In the rows, 128 means zero.
One turn sends every row of this set to another row. A few are shown first. Where does it send the rows asked after them?
leton: [133 124 118 117 149  98 161 123 164 146 120 134 130]
kevi: [ 79 130 127 135 109 117 114 138 124 127 160 120 148]
rumo: [113 129 114 163 134 101 127  88 146 105 155 126 125]
pul: [131 128 119 128 129 114 130 135  74 112 101 129 132]
Maku: [154 115 117 125 129 123 131 167 160 144 122 125 116]
fil: [107 125 129 113 155 136 144 101 134  82 140  95 116]
nulo: [122 139 155 122 112 133 113 109 157 129 155 161 104]
mok: [139 135 129 118 117 129 127 126  78 112 169 130 119]
fotuv: [116 126 170  94 128  92 124 125 134 113 130 126 129]
nute: [158 116 155 122 155 127 142 106 147 124 118 149 144]
dutid: [162 123 132 129 156 154 136 134 157 146 129 136 115]
delu: [112 135 111 107 107 114 101 114  92 140 109 115 127]
rasuk: [115 133 127 148 110  95 119  97 112 139 134 112 101]
miv: [119 137 153 117 114 139  94 130 114 104 130 124  87]
ranuk: [141 124 140 127 165 126 130 149 162 134 106 118 120]
kuzoz: [110 123  74 130 125 139 139 132 111 115 119 139 160]
lor: [146 116 116 101 123 143 130 122 116 102 185 135 122]
zikel: [150 109 123 122 109 149 125 125 158 142 122 163 149]
riko: [106 147 146 150 128 141 106 116 113  81 131 124 108]
Lofut: [ 91 113 130  95 115 127 104 145 131 112 146 114 154]
Gef: [116 135 116 155 118 100 132 137 103 151 143 147 121]
gez: [143 103 121 123 141 156 139 139 164 142 116 115 146]
daza: [136 134 104 163 137 154 133 107 114 100 134 161 127]
Vife: [168 103 134 124 131 145 130 150 143 122 104 115 123]
kar: [ 92 133 133 171 149 117 132 113 127 115 120 135 141]
bukur: [ 91 139 102 126 115 135 129 124 153 132 160 118  90]
Padok: [ 96 137 108 109 145 131 140 119 104  90 130  97 143]
Doko: [132 114 123 119 111 134 125 133 155 121  72 129 133]
Gani: [ 93 130 120 113 116 155 131  99 176 108 122 130 127]
vugel: [131 130  99 132 145 129 112  94 134  79 147 147 150]
guz: [146 125 114  92 112 149 147 101 132  85 118 123 105]
vadud: [131 119 106  77 101 103 150 133 135 124 148 125 127]
Visus: [160 131 115 121 120 113 145 130 144 132  98 139  90]
dufu: [107 150  80 135 116 148 131 124 129 110 165 136 109]
lav: [128 134  87  98 122 138  97 114 106 110 129 146 151]

riko goes to mok
kar goes to pul
nute goes to Visus
Now find these:
vadud goes to Gani
lor goes to bukur
Vife goes to dutid
rasuk goes to lav

One turn sends every row of this set to another row. A few are shown first. Where does it send the rows asked after them?
zuto: [ 88 168 123 112 170 116 141 159 141 136 114 111  85]
diz: [120 117 114 111 184 155 161 115 147 121 130 124 147]
dumuf: [ 96 123 107 125 143 138 148 157 161 104 166  95 132]
dumug: [124 124  89 121 157 164 148  99 159 115 116 113 142]
famo: [129 127  87 123 163 168 152 101 151 125 113 100 146]
mev: [115 112 116 117 176 158 150 114 154 117 127 138 147]
buze: [113 123  76 108 172 159 166 154 166 154 139 121 139]
doza: [116 179  98 120 140 127 132 145 155 110  99  94  97]
Momuk: [125 122 122 123 183 148 135 126 137 141 151 149 131]
Pil: [ 72 155 127 120 146 116 162 163 146 151 101 121 111]
vodi: [142 125  97 119 161 175 156 138 146  94 109 103 120]
Tus: [100 159 120 148 173 119 119 158 158 152  94 110  85]
diduk: [105 145 127 173 157 141 128 155 149 152  84  81 102]
Kap: [ 81 156 127 124 153 131 176 144 141 133 124  79  95]
zatus: [ 71 152 123 132 132 128 177 148 148 141 104  94 113]
lal: [130 136  99 145 156 190 109 141 140 138 121 138  95]
vokub: [119 127 119 134 175 173 128 143 147 120 142 151  90]
mesin: [ 95 153 124 140 145 106 141 171 147 163  96 124 109]
Pomo: [ 86 159 132 114 151 135 165 156 122 126 117  82 102]
mis: [ 95 157 123 138 171 127 123 166 148 171  88 115  98]
Vudul: [120 147 122 161 151 130 132 166 141 164  86  81 110]
Bug: [137 134 101 143 162 156 112 118 135 158 147 139 119]
nifon: [126 115 123 128 169 154 128 128 137 137 144 154 137]
kedub: [ 71 162 126 116 171 127 151 153 148 152 112 114  89]
Suma: [127 120 118 118 178 164 158 141 151  94 135 129 106]
Suz: [108 149 118 165 129 111 142 162 150 162  98 100 107]
bez: [131 116  82 147 164 156 145 158 165 171 152 122 129]
rupus: [124 118  84 124 177 148 152 162 167 163 145 132 134]
lebe: [ 93 149 117 160 121 125 165 148 150 148 102  82 110]
latu: [ 94 149 156 151 139 163 130 166 119 137 120 114 115]
dekot: [ 72 137 100 121 152 147 123 151 170 125 162 126 114]
benu: [100 152 122 142 169 129 142 141 184 103  88 101 104]
nefi: [144 135  86 135 146 192 126 138 138 121  99 108 114]
reve: [121 116 100 137 137 145 135 169 156 113 130  79 155]
ves: [ 96 145 134 152 143 152 157 153 127 136  99  64 113]
fivi: [112 126  70 120 154 173 167 144 161 158 143 104 137]
Famir: [141 130 100 140 145 158 112 120 132 147 145 140 127]
mopi: [140 138  79 143 149 168 122 103 144 149 124 109 129]
sudek: [ 82 138  89 130 153 159  95 160 171 148 124 130 127]
Dimob: [140 136  79 136 138 164 125 102 147 132 127 114 130]
Mobud: [111 146 125 152 140 132 164 153 136 140 108  60 108]
nimal: [ 87 135 157 161 169 152 141 155 161 121 100 114 115]
pinoz: [123 122  74 145 149 171 154 146 161 168 150 105 131]
nosop: [112 124  89 140 143 158 103 171 162 141 104 101 153]
bop: [113 177 118 126 122 148 123 160 115 130 118 102 103]

ves goes to Tus
buze goes to pinoz
mis goes to Kap
Now find these:
nimal goes to doza
vodi goes to lal
sudek goes to dumuf
Suz goes to Pil
Famir goes to mev
Bug goes to diz

One turn sends every row of this set to another row. A few are shown first. Where does it send the rows asked after them?
Vula: [137 138  62 130  94 169 165 125 110  88 140 120 149 133]
fegu: [162 132 123 128 130 102 164  82  97 146 108 133 141 132]
dok: [153 121 102 150 110 115 138 163 108 104 130  92 158 137]
Kema: [179 125 109 125 100 141 174  90  78 127 109 121 142 108]
mem: [175 111 122 128 113 116 182  77 101 129 113 115 135 124]
tivu: [163 145 101 126 104 140 178  77  79 111 109 151 141 119]
kudib: [130 135  79 139  84 157 150 136  97  71 133 109 159 138]
Fos: [116 127  99 113 135 130 170 100 118  46  95 129 151 137]
lam: [ 95 121  98 106 125 121 146 113 116  91  94  98 111 158]
mobon: [119 167  69 134 115 143 148 125 113  98 143 138 158 145]
Zelol: [166 151 123 134 128 100 159  92  89 137 114 136 149 122]
setab: [ 99 116 102 108 127 114 146 115 119  94  97  91 111 157]
gir: [160 113  83 144 111 130 149 169  98 104 104 131 142 141]
gub: [ 97 115  95 104 119 128 149 113 114  90  94  94 110 155]
zipu: [117 159  82 140 109 135 132 143  95  90 125 136 163 150]
kanu: [154 114  81 149  96 137 171 144 109  64 120 134 140 145]
pidi: [164 112  69 139 104 149 182 137 122  87 131 129 133 135]
sumat: [155 133  91 142 128 114 144 155 123 128 142  99 153 134]
nama: [150 163 119 127 112 122 150  80  82 132 127 116 161 116]
gizev: [144  93 107 109 129 136 158 127 111  82  91  77 152 116]
ren: [147 140 104 119 107 139 177  61  88 118 108 148 140 132]
mukod: [185 126 125 137 114 108 176  90  95 122 119 119 142 114]
Voz: [151 157 114 131 102 128 173  64  89 101 131 129 154 120]
Kun: [164 118 105 116 100 146 175  75  84 132 104 122 138 120]
dod: [132 159  91 145 127 109 146 132 130 103 156 116 160 146]
Sivut: [105 111 101 107 127 117 146 120 117 100  93  89 109 155]
Todez: [114 138 105 107 157 117 130 130 103 104  83 114 163 132]
givo: [106 107  97 107 126 120 151 119 117  95  88  97 105 156]
koruz: [107 134 109 107 129 134 142 106 110  72 110  80 171 123]
pinug: [104 109  96 107 120 125 154 114 117  88  92  95 106 155]
Sege: [139 149 119 124 107 123 169  54  99 114 129 122 152 132]
rebi: [140 110 118 122 157  95 162 125 127  75  91 113 147 135]
feg: [144 148 122 120 118 117 150  72  90 146 120 112 155 127]
pakod: [133 147 103 156 119  99 141 145 117  82 139 121 159 153]
ped: [128 112  85 100 135 153 155 126  95  85  68 127 147 126]
Vud: [171 114  76 140 125 128 163 160 119 122 120 128 135 136]

Vula goes to pidi
ped goes to gizev
feg goes to Sege
Now find these:
dok goes to pakod
setab goes to lam
tivu goes to Kema

One turn sends every row of this set to another row. A few are shown first. Where does it send the rows asked after them?
bol: [119 117 115 161 141 128 124 108 148 120 175  81  62 139 132 136 146 122
 139 114 138 137 106  91  97 126 128 132 134 131 116 133]
lub: [135 124 125 137 119  68 140 118 132 121 121  82 128 166  98  90 123 127
 159 126 143 126 140 110 116  78 138 116 142 135 121 113]
zege: [131 143 143 103 133 124 140 159 134 113 129 111 146 153 104  98  98 105
 100 101 126 125 119 132 110 142 100 112 138 148 165 120]
zage: [116 115 112 160  92  77 127 129 102 130 170 108 113 130 135 105 129 131
 155 113 114 142 134 140 140 152 106 144 130 126 147 178]
fefed: [138 132  89 122 156 136  91 153 115 140 112  96 101 132 157  98 119 118
 134 151 132 144 140 138 121  97 131 177 128 149 150 178]
keme: [120 187 152 152 159 141 111 130 156 142 136 151 131 116 127 119 131 139
 126 114 148 109 139 101 130 123 106 120 152 132 123 146]
fus: [130 128  86 124 155 133  90 146 116 140 101 109 110 132 147  99 122 114
 140 144 132 136 134 146 110 104 135 182 117 142 149 177]
buz: [122 181 161 147 150 135 123 135 158 144 135 148 126 113 133 123 131 128
 123 103 160 113 129  96 114 127  99 127 153 136 118 148]
Pudo: [141 161 134 132 111 107 103 164 120 108 157 126  85 165 147 125 130 121
 129 124 126  73 144 114 125 122  93 145 156 110 103 119]
Todi: [105 149 119 150 139 151 100 121 128 136  99 141  83 156 112 100 115 129
 125 168 130 134 123  96 133 125 119 124 148 167 103 167]
sogu: [134 118 131 143 114  63 142 121 141 122 126  82 126 166  96  98 127 123
 152 126 151 129 146 115 118  87 127 114 146 137 118 112]
Tapi: [127 181 158 140 137 130 130 131 161 147 138 150 124 114 126 122 137 135
 128 109 164 114 125 102 118 127 105 111 156 147 119 150]
pel: [113 140  98 134 156 132  96 150 112 132 108  95  97 118 157  97 128 120
 143 157 123 146 141 144 107 101 138 173 131 138 141 179]
nomo: [122 101 134 156 167 101 135 166  82 157 132 114 120 145 121 101 125 120
 126  98 142 127 133 162  81 124 124 151 145 146 154 153]
fip: [128 120 110 148 147 136 124 105 151 115 177  93  67 128 126 136 145 118
 129 121 150 135 112  94  99 122 137 130 124 137 112 138]
sen: [119 123 115 163 103  83 136 129 102 117 175 110 114 130 139  99 117 125
 143 124 108 145 137 140 141 151 118 153 127 121 159 176]
buraf: [117 105 112 162 145 130 131 113 155 115 175  86  71 137 124 138 140 116
 132 116 141 136 107  93  91 126 121 131 130 128 117 134]
Zeve: [122 114 104 159 134  82 113 155 147 136 101 113  77 161 174  87 108  96
 144 109 125 127 123 103 142 130 130 129  97 157 118 122]
lun: [115 123 119 168  92  83 128 119 109 127 170 116 115 143 146 109 129 128
 156 122 110 143 132 136 147 149 111 145 137 118 151 177]
gon: [125 109 115 164 140 139 114 108 159 117 166  89  62 138 116 130 143 118
 134 116 139 137 107  97 100 129 130 132 133 133 110 131]
tuf: [123 116 102 158 139  92 110 156 144 127 100 115  85 146 179  86 115  96
 143 107 121 122 131 112 148 134 138 134  98 160 110 127]
bepoz: [116 119 116 162  89  73 133 129 111 124 169 112 110 133 150 113 120 121
 156 122 115 139 131 138 141 147 106 147 135 115 152 174]
Taf: [124 141 138 112 126 124 148 163 141 118 121 110 149 144 111  99 113 109
  95  97 132 107 107 131 119 135  93 131 143 134 172 126]
Vene: [117 101 132 147 153  95 122 175  87 164 117 100 116 147 111  92 142 113
 122 104 132 128 126 155  77 122 120 141 137 144 156 153]
bago: [125 101 133 150 156 101 139 171  86 144 130 120 133 136 115  95 131 118
 127 102 138 114 130 157  72 129 124 145 137 152 153 161]
moza: [123 118 109 158 136  87 115 161 157 134 107 118  90 163 180  87 115  94
 140 112 125 127 132 107 145 132 130 123  97 161 114 127]
Vapot: [105 143 105 144 145 158  91 126 117 153 119 137  87 148 106 103 118 125
 125 162 123 128 121  99 126 118 142 110 140 162 107 170]
Povid: [131 124 125 139 117  66 138 125 140 118 123  82 133 164  92  86 115 133
 147 120 151 120 146 117 120  84 126 124 138 135 121 109]
Faf: [121 141  97 132 152 131  89 147 120 135 103 102 109 127 158  96 127 115
 140 150 129 153 135 146 123  94 133 175 126 140 144 184]
Tenek: [144 153 124 128 116 101 105 163 109 111 144 124  85 172 152 129 130 113
 134 125 121  78 141 105 122 120  84 152 152 107 110 119]
dusob: [143 159 128 132 118 109 107 151 108 108 147 132  93 171 137 129 128 110
 115 128 126  73 139 110 140 126  91 147 151 106 110 114]
Tur: [112 105 132 149 153  97 129 166  74 155 124 113 121 145 114  90 139 115
 129 102 138 123 128 158  79 114 125 142 150 144 151 162]
duz: [137 157 130 132 115 103 108 157 118 103 144 116  86 178 155 127 134 115
 129 128 121  79 143 108 135 123  90 148 157 113 107 115]
Bipiv: [105 141 115 156 147 147  96 121 114 143 119 133  91 146 106 105 114 118
 119 166 133 119 121  87 131 118 135 113 150 173 108 173]
sebel: [131 115 106 160 148  86 108 154 138 134 102 126  76 164 168  83 115  99
 135 113 131 128 136 106 142 137 132 138  91 167 114 133]
Baket: [140 143 144 111 135 129 139 163 146 112 127 115 154 150  99  91 113 120
 100 106 127 122 124 122 111 139  87 116 139 150 164 127]
tomut: [131 142 138  98 126 130 142 163 137 114 121 106 145 152 105  91 111 108
  98 100 130 117 114 123 106 130  90 129 145 140 166 126]
nilof: [126 190 158 143 150 126 104 121 156 141 137 145 134 115 128 126 130 122
 128 109 158 112 136 100 125 130 101 122 150 138 129 150]
Zife: [100 143 121 153 139 154 102 130 126 142 111 137  88 149 111 103 113 121
 117 163 126 140 115  94 130 123 129 110 142 169 100 173]
Pubat: [148 130 134 141 124  62 135 128 133 133 130  87 133 157  89  88 125 123
 144 120 149 131 152 118 118  86 133 114 134 132 126 108]

Zeve goes to duz
fip goes to Pubat
tomut goes to Faf
Now find these:
lub goes to moza
nilof goes to nomo
Vapot goes to Baket
Taf goes to pel
gon goes to Povid

One turn sends every row of this set to another row. A few are shown first. Where does it send the rows asked after them?
Lel: [108 143 113 129  96 122 127 150 164 103 123 153 121 134 101 129 144]
zol: [121 131 157 117 116 144 144 158  82 129 144 155 136 123 114 148 139]
nubo: [142 107 150 117 139 145 126 107  97  96 138 150 141 138 124  99 121]
gul: [141 155 134  99 120 116 136 144 145 143 119 144 117 137 177 135 153]
lodut: [ 83 103 141 134 135 113 103  97 130 103 155 148 117 135 153 111 112]
lopo: [ 96 126 142 124  92 100 109 121 139 129 154 130 111  92 122 143 134]
fuzav: [ 79 128 122 108 157 110 162 137 114 141 129 128 129 134  98 132 128]
dolop: [ 74  98 134 137 120 102 140 135 138 147 137 132 119 106 146 121 104]
podit: [134 129 142 175 133 127 140 154 103 129 120 146 111 161 113 139 162]
Muz: [ 88 119 122 167 123 120 121 150 108 132 103 108 128 140 117 120 148]
daz: [135 151 129 107 134  80 143 131 129 145 154 148  97 155 119 124 165]
Fatud: [119 135 112 111 139 125 168 120  94 163 117 135 136 124 110 114 122]
motu: [103 107 146 109 165 130 121 123 104 102 157 161 125 161 143 117 116]
Giler: [137 108 141 117 125 118 106  79 125 112 143 137 124 118 149  94 117]
sodur: [127 123 116 156 137 156 109 158 137 128 171 125 114 119 151 135 104]
zade: [124 128 124 163 109 114 100 131 164 115 110 112 106 136 139 134 149]
tes: [125 166 154 117 142 122 107  97 143 137 141 159 125 123 138 162 112]
nibut: [117 132 101 136 150 102 105 146 147 135 142 141  84 179 132 138 141]
fula: [114 150 125 164  88 127 150 137 109 137 124 170 120 142 129 119 146]
zuse: [123 111 137 107 165 132 105 126 104  88 143 161 128 152 153 135 133]
Nik: [105 117 120 157 121 124 119 147 118 124  96 102 133 134 106 118 149]
Nugef: [126 164 151 143 124 136 116  94 123 134 134 169 134 122 118 153 109]
lol: [134 166 155 120 149 119 119  97 120 140 149 165 124 135 113 157 119]
nakav: [133 101 140 115 132 128 163 147 105 134 129 134 141 117  93 109 117]
zuzak: [ 76 129 102 102 138 109 141 124 147 149 120 123 124 116 129 130 112]
vemam: [161 134 124  88  98 133 117 125 119 147 140 145 127  98 129 129 124]
pago: [125 128  99 134 150  98 110 147 148 144 145 151  82 170 124 139 142]
mume: [179 135 108 135 125 134 119 136 132 154 109 144 107 145 155 126 139]
Pibal: [106 133 123 118 121 119 155 110 125 155 103 112 138  97 137 119 121]
buti: [123 125 130 161 112 112 105 137 168 116 107 119 106 126 130 141 151]
Mol: [134 132 135 169 137 128 134 152 103 122 122 137 112 174 112 133 159]
palar: [ 96 100 131  97 159 116 152 164 124 144 145 147 124 138 132 130 107]
zeti: [ 93 110 129 147 134 119  96 104 111  98 146 164 117 138 165 126 123]
Guva: [134 127  92 105 155 115 112 147 116 164 114 118 114 156 147 117 136]
Lum: [148 109 128 123 136 134 104 103 104  82 137 155 135 134 114 112 134]
Fiza: [151 121 114 160 136 140 118 139 117 133 185 124 109 122 109 118 114]
Ziru: [ 89 130 123 104 129 107 121 146 109 153 177 167 102 137 131 150 124]
zof: [131 125  90 111 151 101 107 134 121 168 122 113 106 153 139 111 138]
fak: [143 125 141 165 140 131 120 135 115 144 179 108 107 112 156 129 126]
kuv: [140 105 128 115 117 101 146 110 124 164 134 125 121  98 132  99 109]
der: [137 113 132 132 132 100  95  76 110 108 149 144 115 124 150 110 137]
pareb: [110 160 147 132 137 129 110 106 138 121 144 169 130 131 102 161 109]
mugas: [179 138 108 137 123 134 116 129 126 147 109 133 111 153 151 121 142]
gat: [144 121 138 137 158 138 116 158 135 116 180 106 113 123 125 139 126]

Muz goes to zof
fak goes to Fiza
Now find these:
fuzav goes to zuzak
lol goes to pareb
Mol goes to nibut
vemam goes to zol
zeti goes to der
motu goes to lodut
nakav goes to palar
pago goes to buti
Lel goes to gul

